Here are some rows, each followed by its group. Groups can overlap.
[-0.07 -0.72  0.05 -0.16 -0.14  0.4  -0.15 -0.01  0.03 -0.15  0.24  1.24
 -0.32 -0.72  0.19 -1.36  0.97  1.03 -0.24 -0.83  0.42  0.67 -1.03  1.06] 0
[-1.49  1.25 -0.12  0.76 -1.38  3.02  1.14 -0.04 -0.31  1.03 -0.72  1.78
  0.47 -0.06  0.81 -0.97  0.08 -0.07 -0.4  -1.45  0.74 -0.58 -0.46  0.07] 1
[-0.42 -0.26  0.49  0.38  0.35 -0.34 -0.39 -0.98 -0.27  0.3  -0.85 -1.1
 -0.49 -0.15 -0.5   0.88 -2.26 -0.8   0.55  0.37  0.9  -0.76  0.7  -0.49] 2
[ 0.47  0.62  0.97  0.68  0.41  1.55  0.58 -1.06  0.29 -1.05  0.05  0.86
  1.15 -0.39  1.3   0.33  0.56 -0.03  0.07  0.1   0.86 -0.36  0.02 -0.58] 1
[ 0.58  1.86 -0.25 -0.08  0.    0.   -1.08 -0.27  0.17  0.44 -0.17 -1.03
  1.21  1.09 -0.06  1.26 -0.49 -1.38 -0.09  1.83 -0.81 -1.29  0.69 -1.67] 3
[-0.68 -1.73  0.74  0.08  0.49 -0.85  1.46  0.3  -0.66 -0.61 -1.13 -1.47
 -0.66 -1.25  0.01 -0.73  0.11 -0.44  0.78 -0.36  0.44  1.09  0.23  1.07] 4
[-0.32  0.01  0.53 -1.54 -0.87  2.25  1.61  0.84  0.68  0.5  -0.1   1.18
  1.38 -0.19  2.48  0.26  0.95  0.2   0.79 -0.52  1.16  0.57 -0.58 -1.04] 5
[ 3.28  0.04 -0.15 -0.13 -0.7  -0.22 -2.13 -1.39 -0.41  0.94  3.04 -0.8
 -0.96  0.24 -0.55 -0.52  0.86  0.58 -0.21  2.62  0.46 -0.34 -1.35 -0.09] 0
[-0.56  0.33  0.37 -0.22 -0.41  0.73 -0.83 -0.36 -0.42  0.91 -1.92 -0.18
  1.3  -1.03  0.15 -1.43  0.41 -1.09  0.03  0.3   0.56 -0.24 -0.56  0.56] 4
[-0.46 -0.87  1.39  1.76  1.84 -0.44  0.94 -1.38  0.68 -2.54 -0.55  1.14
 -0.03 -0.65  0.28  0.4  -0.16  0.79  0.07 -1.03  0.58  0.49  0.6   0.78] 6
[-0.09 -0.14 -0.32 -0.3   0.59 -1.4  -0.79  0.3   0.52 -0.15 -0.45 -1.15
 -0.3   0.96 -0.54  2.01 -2.26 -0.61  0.4   0.16 -0.33 -0.63  1.18 -1.03] 2
[-1.35 -0.63 -0.06  0.05  0.01 -0.08 -0.47  0.51  0.31  0.1  -0.81  1.77
 -0.08 -0.42 -0.71 -1.96  0.19  0.67 -0.61 -2.36 -0.23  0.8  -0.63  1.61] 6
[-0.19 -0.15  0.33 -0.7  -0.38  0.51  0.28  0.18  0.15  0.61 -0.4  -0.42
  0.21 -0.36  0.53  0.57 -1.19 -0.61  0.84  0.11  0.93 -0.14  0.16 -0.83] 2
[-0.88  1.04 -1.22  0.58 -0.12  0.4   1.58  0.62 -0.44 -0.42 -0.18  0.57
 -0.09  0.83  0.04  0.24  1.11  0.36 -0.65 -0.58 -1.71 -0.1   0.4  -0.04] 1
[ 1.13  0.13 -0.99  1.77  0.35 -0.48 -0.52 -1.35 -0.37 -0.11  2.58  0.61
 -2.6   1.09 -1.56  0.87 -0.75  1.38 -1.08  0.42 -0.51 -1.1   0.27  0.31] 7
[ 0.4   0.06 -1.03 -1.2  -0.94  1.04  0.39  0.17 -0.52  1.18  0.35  0.04
  0.13  0.25  1.22  0.2   1.27  0.23  0.    0.9   0.13 -0.6  -0.41 -0.5 ] 4
[ 0.53 -1.38  0.87 -0.93 -0.39  0.82  0.66 -0.4  -0.08  0.23  0.17  0.11
 -0.18 -1.19  1.21 -0.84  1.    0.53  0.74  0.08  1.65  0.85 -0.9   0.57] 4
[ 0.14  1.01 -1.26 -2.23 -1.54  2.08 -1.52 -0.04 -0.19  2.51 -1.21  0.69
  1.82  0.36  1.75 -0.61  1.56 -0.81 -0.36  0.97  0.44 -0.89 -1.06 -0.52] 4
[ 0.85  1.02  0.74  1.53  0.82  0.04  1.61 -0.69 -0.15 -1.83  1.51 -0.5
  0.3   0.23  0.23  1.1   0.2  -0.16 -0.02  0.85 -0.09 -0.31  0.95 -1.09] 3
[ 0.13  0.02 -1.08  0.23  0.17 -1.16  1.16  0.9  -0.34 -0.55  1.18 -0.73
 -1.04  1.06 -0.66  0.92  0.43  0.32 -0.02  0.2  -1.53  0.21  0.8  -0.05] 3
[-1.25  1.77 -1.37  0.67 -0.88 -0.52  2.    2.64 -0.56  0.05  1.25 -0.19
 -0.36  1.9  -1.38  0.11 -0.05 -0.28 -0.59 -0.81 -2.71  0.28  0.84 -0.94] 3
[ 0.68  1.08  0.49  0.01 -0.37  0.2   0.93  0.35 -0.3  -0.43  0.21 -1.12
  1.03 -0.05  0.12  0.26  0.85 -0.99  0.27  1.22 -0.21 -0.04  0.15 -1.06] 3
[-0.15 -0.25  1.33 -0.49  0.74  0.58  1.07 -0.15  0.78 -1.11 -1.37 -0.31
  1.57 -0.66  1.74  1.58 -0.37 -0.86  1.2   0.38  1.2  -0.16  0.77 -1.14] 3
[ 0.41 -0.73  0.87 -1.03 -0.17 -0.14  0.67  1.05  0.66 -0.34  0.56 -0.08
  0.38 -0.45  0.59  0.63 -0.57 -0.15  1.21 -0.42  0.72  0.89 -0.06 -0.61] 2
[-0.07  0.53  0.07  0.16  0.39  0.15 -0.16 -0.22  0.67 -0.32  0.14  0.44
  0.1   0.62  0.24  1.64 -1.54 -0.16  0.09 -0.12  0.16 -0.76  0.69 -0.98] 7
[-0.81 -1.11 -0.43 -0.67 -0.49  0.27  1.92  1.19 -0.61  0.36 -0.34 -0.4
 -0.54 -0.51  0.84 -0.23  0.87  0.32  0.65 -0.46  0.05  0.77 -0.2   0.3 ] 5
[ 0.34  1.14  0.29 -1.27 -0.32 -1.07 -0.13  2.08  0.07  0.3   0.3  -1.29
  1.63  0.67 -0.43  0.29  0.45 -1.54  0.42  1.   -1.32  0.75  0.06 -1.38] 3
[-1.87  0.41 -1.54  0.46 -0.62  0.67  0.36 -0.23 -1.31  1.29 -1.87  0.47
 -0.63  0.19 -0.11 -1.28  0.62  0.19 -1.09 -1.01 -0.88 -0.67  0.01  0.88] 1
[ 2.29 -1.06  2.05  0.55  0.76 -0.67 -1.12 -1.76  0.4  -1.19  1.41 -0.7
 -0.14 -1.07 -0.17 -0.06  0.03  0.22  0.25  1.33  1.44  0.33 -0.61  0.34] 0
[-0.58  0.44  1.62  0.52  0.17  1.6   1.74 -0.95 -0.1  -0.62 -1.53 -0.61
  1.18 -1.26  1.77  0.78 -0.21 -1.33  0.83  0.56  2.08 -0.45  0.65 -0.86] 3
[-0.42  0.79 -1.51 -0.34 -0.31 -0.67 -1.44  0.65 -0.65  1.18 -1.16  0.17
  0.29  1.11 -0.94 -1.28  0.74 -0.22 -1.05  0.07 -1.64 -0.38 -0.29  0.6 ] 1
[ 1.03  1.84 -1.9   1.05 -0.35 -0.68 -1.27 -0.4  -1.22  0.95  1.24 -0.49
 -0.62  1.64 -1.72 -0.79  1.39  0.03 -1.94  1.31 -2.38 -1.16 -0.02  0.01] 1
[ 1.13  1.59 -1.14 -0.19 -1.51  0.27 -1.33  0.24 -0.81  2.42  1.38 -1.7
 -0.38  0.95 -0.87  0.57 -0.9  -1.06 -0.15  2.22 -0.12 -1.5  -0.12 -1.36] 2
[ 1.25 -1.33  0.43 -1.52 -0.5   1.7   1.89  0.04  0.37  0.19  1.58  0.12
 -0.4  -0.65  2.46  1.59  0.61  0.92  1.33  0.82  2.28  0.45 -0.53 -1.01] 4
[-0.95 -0.44  0.06  1.05  0.85 -0.92  0.94 -0.28 -0.16 -1.1  -0.94 -0.57
 -0.42 -0.11 -0.52  0.31 -0.34 -0.01 -0.12 -0.55 -0.63  0.05  0.98  0.55] 1
[ 0.39  2.35 -1.04 -0.09 -0.94  0.8  -1.6  -0.02 -0.07  1.4   0.31  0.21
  0.77  1.32 -0.24  0.42 -0.66 -0.76 -0.64  1.02 -0.4  -1.65 -0.07 -1.37] 1
[-1.35  0.09 -0.01  0.17 -0.71  1.12  0.19 -0.03 -0.96  0.96 -2.08 -0.4
  0.35 -1.15  0.1  -1.99  0.49 -0.66 -0.02 -0.55  0.64  0.16 -0.66  1.16] 4
[-1.01 -0.12  0.21 -0.65  0.03 -0.62  0.94  1.65  0.51 -0.13 -0.47 -0.44
  0.24  0.15 -0.21  0.39 -1.04 -0.54  0.72 -0.88 -0.52  0.47  0.44 -0.57] 2
[-0.39  0.4  -0.33  0.17  0.22 -0.37  0.38  0.66  0.01 -0.24  0.12  0.47
  0.11  0.47 -0.51 -0.29  0.16 -0.06 -0.19 -0.73 -0.87  0.25 -0.01 -0.06] 3
[ 0.05  1.14 -1.67  1.22 -0.38 -1.43 -0.43  0.59 -1.23  0.87  0.99 -1.12
 -1.46  1.48 -2.43 -0.51 -0.3  -0.29 -1.24  0.51 -2.28 -0.44  0.43  0.07] 1
[ 0.37 -1.3  -0.66 -1.4   1.2  -1.07 -0.7  -0.62  0.87 -0.19 -0.96 -0.48
 -0.21  0.4   1.12  2.62 -0.9   0.44  0.64  0.75  0.41 -0.73  1.01 -0.52] 2
[-0.07 -0.22  0.62 -0.31  0.99 -0.52 -0.6  -0.57  0.61 -0.57 -1.17 -0.7
  0.68 -0.1   0.39  1.27 -0.72 -0.8   0.47  0.59  0.43 -0.42  0.84 -0.55] 3
[ 0.21  0.05  0.07 -0.61  0.02  0.48  0.51  0.52  0.19 -0.3   0.33  0.55
  0.68 -0.03  0.98 -0.28  1.24  0.23  0.19  0.02  0.12  0.32 -0.36 -0.03] 4
[-0.45 -0.45 -0.34 -2.59 -1.1   0.93 -0.06  1.81  0.26  0.99 -0.66  1.08
  1.41 -0.41  1.05 -1.49  1.63  0.34  0.3  -0.73  0.14  1.3  -1.37  0.34] 4
[-0.48 -1.28  0.33 -0.15  0.76 -0.45  0.94 -0.59 -0.21 -0.54 -1.41 -1.29
 -0.54 -0.6   0.62  1.38 -0.86 -0.35  0.96  0.43  0.87 -0.14  0.93 -0.02] 2
[-1.25  0.24 -0.09  0.9   0.8  -0.39 -0.32  0.23  0.39 -1.15 -1.02  1.61
  0.28  0.05 -0.75 -1.17  0.36  0.33 -0.96 -1.99 -1.17  0.49  0.2   1.24] 6
[ 0.44 -1.83  0.46 -0.89 -0.02 -0.43 -0.21 -0.53 -0.34  0.38 -0.52 -0.32
 -0.78 -1.18  0.2  -0.78  0.59  0.5   0.54  0.19  1.12  0.77 -0.75  1.03] 4
[-1.24  0.85 -0.36  0.74  0.1   0.74  0.82  0.17 -0.11 -0.56 -0.66  1.15
  0.89  0.23  0.29 -0.31  0.49 -0.01 -0.67 -1.12 -0.66  0.11  0.35  0.06] 1
[ 0.68 -0.57 -0.64 -0.97 -0.1  -0.24  0.21  0.76 -0.01 -0.08  0.92  0.35
 -0.32  0.27  0.26 -0.48  1.78  0.89  0.01  0.13 -0.64  0.76 -0.61  0.48] 4
[ 0.14 -0.3   0.18  0.23  0.07 -0.35  0.81  0.36  0.   -0.56  0.98 -0.11
 -0.67 -0.22 -0.3   0.   -0.13  0.37  0.42 -0.28  0.06  0.5   0.01 -0.11] 0
[-0.08 -0.95  1.5   0.23  1.   -0.83 -0.3   0.12  1.5  -1.83  0.48  1.04
  0.33 -0.32 -0.3   0.81 -1.69  0.39  0.49 -1.53  0.5   1.08  0.33  0.15] 7
[-0.65 -1.28 -1.44 -1.51 -0.11 -1.71  0.43  1.39 -0.1   1.07 -0.4  -1.85
 -1.52  0.9  -0.44  1.68 -1.57 -0.01  1.1   0.44 -0.44  0.24  0.86 -0.43] 2
[ 1.59  0.32 -0.53 -0.49  1.32 -0.98 -0.53 -1.54  0.17 -0.86 -0.28 -1.14
  0.54  0.82  1.12  2.34  0.98 -0.47 -0.01  2.27 -0.5  -1.26  1.07 -1.26] 3
[ 0.94  2.5  -1.8   1.53 -0.65  0.01 -1.39 -0.95 -0.99  1.26  1.12 -0.68
 -0.69  1.48 -1.54 -0.02  0.02 -0.51 -1.44  2.05 -1.45 -1.9   0.34 -0.67] 1
[-1.13 -0.63  0.8   0.51  0.43 -0.31  0.35  0.54  1.16 -1.16 -0.25  1.35
 -0.04 -0.28 -0.58  0.01 -1.35  0.64  0.01 -2.33 -0.12  1.    0.22  0.56] 7
[ 0.16 -0.35  1.05  0.96  1.31 -0.65  0.26 -0.78  0.83 -1.71  0.05 -0.11
  0.07  0.17 -0.27  1.43 -1.57 -0.12  0.45 -0.22  0.42 -0.05  1.04 -0.48] 7
[-0.13 -0.21  0.43  0.74 -0.03 -0.43 -0.72  0.2   0.29 -0.29  0.72  0.89
 -0.64 -0.09 -1.32 -0.49 -1.29  0.46 -0.15 -1.2  -0.2   0.5  -0.26  0.63] 7
[-0.17 -0.02 -0.42  0.4   0.44 -0.69 -0.24 -0.38 -0.34  0.19 -1.21 -1.16
 -0.08  0.12 -0.37  0.06  0.26 -0.63 -0.23  0.81 -0.58 -0.37  0.56  0.26] 1
[-1.14 -1.61 -0.42 -0.12  0.48 -1.35 -0.36  0.11 -0.14 -0.04 -1.19 -0.79
 -1.42  0.07 -0.92  0.27 -1.5   0.22  0.23 -0.62 -0.13  0.11  0.68  0.86] 2
[ 0.33  0.47  1.24  1.14  0.53 -0.64  0.7   0.14  0.57 -1.96  1.38  0.75
  0.17  0.12 -0.71  0.24 -0.22  0.33 -0.2  -0.6  -0.37  0.89  0.33 -0.14] 3
[-0.54 -0.14 -0.35 -0.51 -1.07  1.28  2.18  0.91 -1.12  0.93  0.32 -0.56
 -0.45 -0.5   0.84 -0.43  0.56  0.23  0.72 -0.02  0.52  0.33 -0.32 -0.36] 5
[-0.21  1.75  0.62  0.49 -0.9   2.38 -0.4  -0.76 -0.13  0.83 -0.52  0.64
  1.52 -0.39  0.85 -0.64 -0.13 -0.93 -0.46  0.22  1.17 -1.16 -0.26 -0.74] 1
[ 0.41 -0.79 -1.11 -0.18 -0.56 -2.01 -1.04  0.83 -0.63  1.37  1.47 -1.12
 -2.39  0.65 -2.58 -1.04 -0.49  0.53 -0.4   0.18 -1.16  0.64 -0.47  1.03] 0
[-0.7  -0.76 -2.19 -0.85  0.02 -1.06  0.03  0.36 -1.07  1.28 -1.31 -1.52
 -1.16  0.37 -0.06 -0.12  0.71  0.04 -0.35  0.8  -1.13 -0.33  0.39  0.6 ] 4
[ 0.29  0.11  1.17  0.64  0.25  1.34  1.37 -1.22  0.45 -1.12  0.06  0.01
  0.71 -0.44  1.4   1.47  0.04 -0.12  0.39  0.68  1.26 -0.44  0.36 -0.98] 3
[-0.03  0.44 -0.58  0.79  0.6  -0.45  2.24 -0.14 -0.8  -0.92  0.1  -1.66
 -0.35  0.52  0.35  1.04  1.08 -0.51  0.21  1.18 -1.17 -0.31  1.32 -0.73] 3
[-0.17  1.05 -0.39  0.4  -0.48  0.98  0.91  0.44  0.23 -0.3   0.62  1.22
  0.49  0.64  0.33  0.05  0.65  0.39 -0.32 -0.54 -0.61 -0.03 -0.16 -0.37] 1
[ 0.62 -0.03  0.27 -1.08 -0.78  1.12  0.27  0.56 -0.04  0.5   0.64  0.74
  0.91 -0.48  1.15 -1.25  1.86  0.44  0.15  0.14  0.37  0.69 -1.09  0.06] 4
[-0.38 -1.11  0.67 -0.4   1.35 -0.55 -1.35 -1.14  0.99 -0.67 -2.05  0.48
  0.69 -0.62  0.47  0.77 -1.15 -0.22  0.38 -0.55  1.01 -0.27  0.33  0.4 ] 6
[ 0.11  0.53 -1.36 -0.66 -0.47 -0.91  0.63  1.17 -0.48  0.38  0.65 -1.63
 -0.69  1.14 -0.4   1.14 -0.29 -0.39  0.23  1.09 -1.08 -0.34  0.98 -1.24] 3
[-0.43  0.03  0.5   0.98  0.38 -0.86  1.45  0.69 -0.24 -0.89  0.28 -1.12
 -0.42  0.06 -0.55  0.9  -0.91 -0.4   0.71  0.07 -0.27  0.42  1.14 -0.47] 3
[-1.03  0.68 -0.03 -0.1  -0.36 -0.06 -2.37  0.14  0.22  0.6  -1.93  1.04
  1.45 -0.07 -1.15 -1.7  -1.03 -0.9  -0.73 -1.19 -0.33  0.   -0.47  0.86] 6
[-0.03  0.39  2.19 -0.33  0.6   0.11  1.8   0.72  0.39 -1.45 -0.72 -1.05
  2.15 -0.76  1.33  0.88  0.07 -1.55  1.49  0.66  0.52  0.7   0.78 -1.38] 3
[ 1.64 -0.93  1.09 -0.65  0.28 -0.23 -1.1  -0.03  0.68 -0.58  1.77  1.17
  0.19 -0.61 -0.08 -0.97  0.59  1.1   0.19 -0.12  0.66  1.15 -1.25  0.59] 0
[ 0.64 -1.33  0.89 -1.74  0.41 -0.26 -0.76  0.08  0.48 -0.17 -0.58  0.01
  1.11 -0.7   1.29 -0.28  1.09 -0.14  0.67  0.54  1.01  0.8  -0.87  0.18] 4
[ 0.65  1.28 -0.34  1.08  0.16  0.72 -1.08 -1.5   0.28 -0.01  0.64  0.68
  0.03  0.81 -0.04  0.82 -0.58  0.13 -1.    0.4  -0.14 -1.52  0.32 -0.52] 6
[-0.3   0.66 -0.83 -1.09 -0.17  0.99 -0.24 -0.11  0.61  0.46 -0.63  1.13
  0.86  0.76  1.32  1.09  0.35  0.24 -0.15 -0.27 -0.15 -0.74  0.09 -0.77] 1
[ 0.35 -0.32  0.23 -2.23 -1.26  0.83  0.57  2.09  0.14  0.97  0.82  0.97
  0.76 -0.19  1.14 -0.64  1.45  0.46  0.55 -0.41  0.17  1.31 -1.08 -0.21] 5
[-1.66 -0.54  0.58  1.72  0.23 -0.95 -0.16  0.39 -0.55 -0.38 -0.85  0.25
 -0.7  -0.62 -2.13 -2.12 -0.94 -0.2  -0.4  -1.82 -0.36  0.76 -0.31  1.88] 6
Which 2 groups are nearest to each row below, nearest first, going by the average distance to the group's rows?
[ 2.24  0.38 -0.14  0.54 -0.6  -0.8  -2.18 -0.85 -0.75  1.13  1.75 -1.2
 -0.84 -0.01 -1.57 -1.6   0.9  -0.18 -0.67  2.08 -0.41 -0.38 -0.91  0.53] -> 0 1
[-0.99 -1.36 -1.11 -0.48  0.91 -1.57  0.31  0.83  0.35 -0.24 -0.96  0.17
 -1.01  0.59 -0.44  0.53 -0.21  0.63 -0.03 -1.06 -1.25  0.48  0.63  0.93] -> 2 7
[-0.32  0.75 -0.99  2.18  1.15 -1.09  0.24 -0.89 -0.51 -1.36  0.26  0.35
 -1.13  0.95 -1.52  0.29  0.44  0.3  -1.55 -0.39 -2.02 -0.73  1.15  0.56] -> 7 1
[ 1.79 -0.43  0.02 -0.79  0.58 -0.36 -1.49 -1.11  0.67 -0.04  0.71  0.04
  0.06  0.27  0.91  1.34  0.29  0.61  0.11  1.34  0.59 -0.58 -0.18 -0.69] -> 0 2
[-0.42  2.08  1.66  0.15  0.24  0.5   1.05  0.87  0.58 -1.78 -0.84  0.21
  3.33  0.06  0.79  0.2   0.65 -1.68  0.37  0.24 -0.24  0.53  0.69 -1.47] -> 3 5
Which 3 groups are nearest to each row below, nearest first, going by the distance to the centre of the group?
[-0.3   0.72  1.29 -0.67  0.98  0.66 -0.59 -0.24  1.18 -1.12 -1.94  1.27
  2.99 -0.3   1.4   0.45  0.2  -0.85  0.21 -0.57  0.43  0.14  0.13 -0.51] -> 6 3 4
[ 0.53 -0.89  0.45  0.3   0.08 -0.12  0.89 -0.54  0.02 -0.35  1.01 -0.52
 -1.26 -0.22  0.31  1.03 -0.79  0.51  0.61  0.28  0.81  0.03  0.2  -0.36] -> 2 7 3
[ 0.11  0.65 -0.35 -1.65 -0.3   0.19 -0.24  1.    0.49  0.67 -0.24 -0.56
  1.08  1.06  1.1   1.43 -0.03 -0.76  0.71  0.9  -0.26 -0.34  0.24 -1.35] -> 3 2 4
[ 0.35 -0.59 -0.67 -1.98 -0.27 -1.46 -1.06  1.45 -0.28  1.28 -0.44 -1.04
 -0.05  0.32 -0.59 -0.44  0.29 -0.3   0.31  0.61 -0.64  0.68 -0.48  0.02] -> 4 2 0
[-0.14 -1.46  1.67  1.07  1.34 -1.31  0.45 -0.31  1.07 -2.43  0.34  0.06
 -0.45 -0.61 -0.29  1.   -1.5   0.3   0.71 -1.01  0.83  0.87  0.51  0.39] -> 7 6 2
[-0.78 -0.43 -0.76  0.51  0.43 -1.57 -1.65  0.13  0.85  0.15  0.22  0.38
 -1.46  0.95 -2.1   0.79 -3.22  0.22 -0.45 -1.33 -0.8  -0.21  0.77  0.44] -> 7 2 6
[-1.2  -0.25  1.07  1.93  0.27  0.43  1.57 -0.67 -0.26 -1.   -0.07  0.02
 -0.84 -0.93 -0.28 -0.3  -1.18  0.08  0.09 -1.16  1.01  0.19  0.46  0.39] -> 7 6 3
Which 3 groups are nearest to each row below, nearest first, going by the average distance to the group's rows?
[ 0.85  1.29 -0.64  0.89 -0.98  0.09 -1.53 -0.37 -0.45  1.3   1.75 -0.06
 -0.75  0.84 -1.55 -0.77 -0.65 -0.33 -0.69  0.98 -0.52 -0.83 -0.52 -0.19] -> 1 0 7
Which 2 groups are nearest to each row below, nearest first, going by the distance to the centre of the group?
[-1.46  0.2   0.82 -0.01  0.6  -1.18 -1.41  0.77  0.56 -0.45 -2.19  0.13
  1.44 -0.33 -1.28 -1.15 -1.05 -1.21  0.   -1.35 -0.59  0.79  0.19  0.78] -> 6 7
[-0.63 -1.33 -0.85 -1.07 -0.45 -0.55 -0.91  0.54 -0.52  1.61 -0.64 -0.65
 -1.1  -0.14 -0.61 -0.62 -0.67  0.38  0.25 -0.31  0.31  0.17 -0.43  0.75] -> 2 4
Which 3 groups are nearest to each row below, nearest first, going by the distance to the group's nearest row?
[-1.18  1.58  0.04  1.31  0.09  1.45  1.15 -0.24 -0.32 -0.66 -0.47  1.26
  0.99  0.26  0.32 -0.65  0.87 -0.28 -1.14 -1.   -0.65 -0.46  0.24 -0.01] -> 1 3 6
[ 0.86 -1.39  2.15 -0.09  0.86 -0.66 -0.49 -0.21  1.08 -2.    0.75  1.19
  0.78 -1.25  0.08 -0.87  0.36  0.91  0.35 -1.04  0.82  1.67 -0.74  1.02] -> 0 7 3
[-0.62 -0.34 -0.72 -1.05 -1.48  0.11  1.82  2.08 -1.03  0.96  1.01 -0.36
 -0.71  0.05  0.02 -1.28  1.44  0.39  0.29 -0.26 -0.64  1.3  -0.64  0.24] -> 5 4 0
[-1.53 -0.18 -0.54  0.27  0.87 -0.86 -0.82  0.12  0.84 -0.58 -0.98  1.46
 -0.16  0.64 -0.68  0.22 -1.59  0.53 -0.63 -2.14 -0.86 -0.03  0.55  0.86] -> 7 6 3
[-1.55  1.72  0.39  2.01 -0.71  2.03 -0.19 -1.1  -0.92  0.83 -1.7   0.64
  0.74 -0.52 -0.45 -1.88 -0.3  -0.97 -1.18 -0.65  0.23 -1.06 -0.27  0.57] -> 1 4 6
Which 2 groups are nearest to each row below, nearest first, going by the distance to the group's nearest row?
[ 0.03  1.26  0.4  -1.58 -0.26  0.4  -0.41  0.56 -0.13  0.56 -1.98 -1.29
  2.48  0.03  1.25  0.55  0.39 -2.02  0.62  1.6   0.   -0.65  0.37 -1.45] -> 3 2
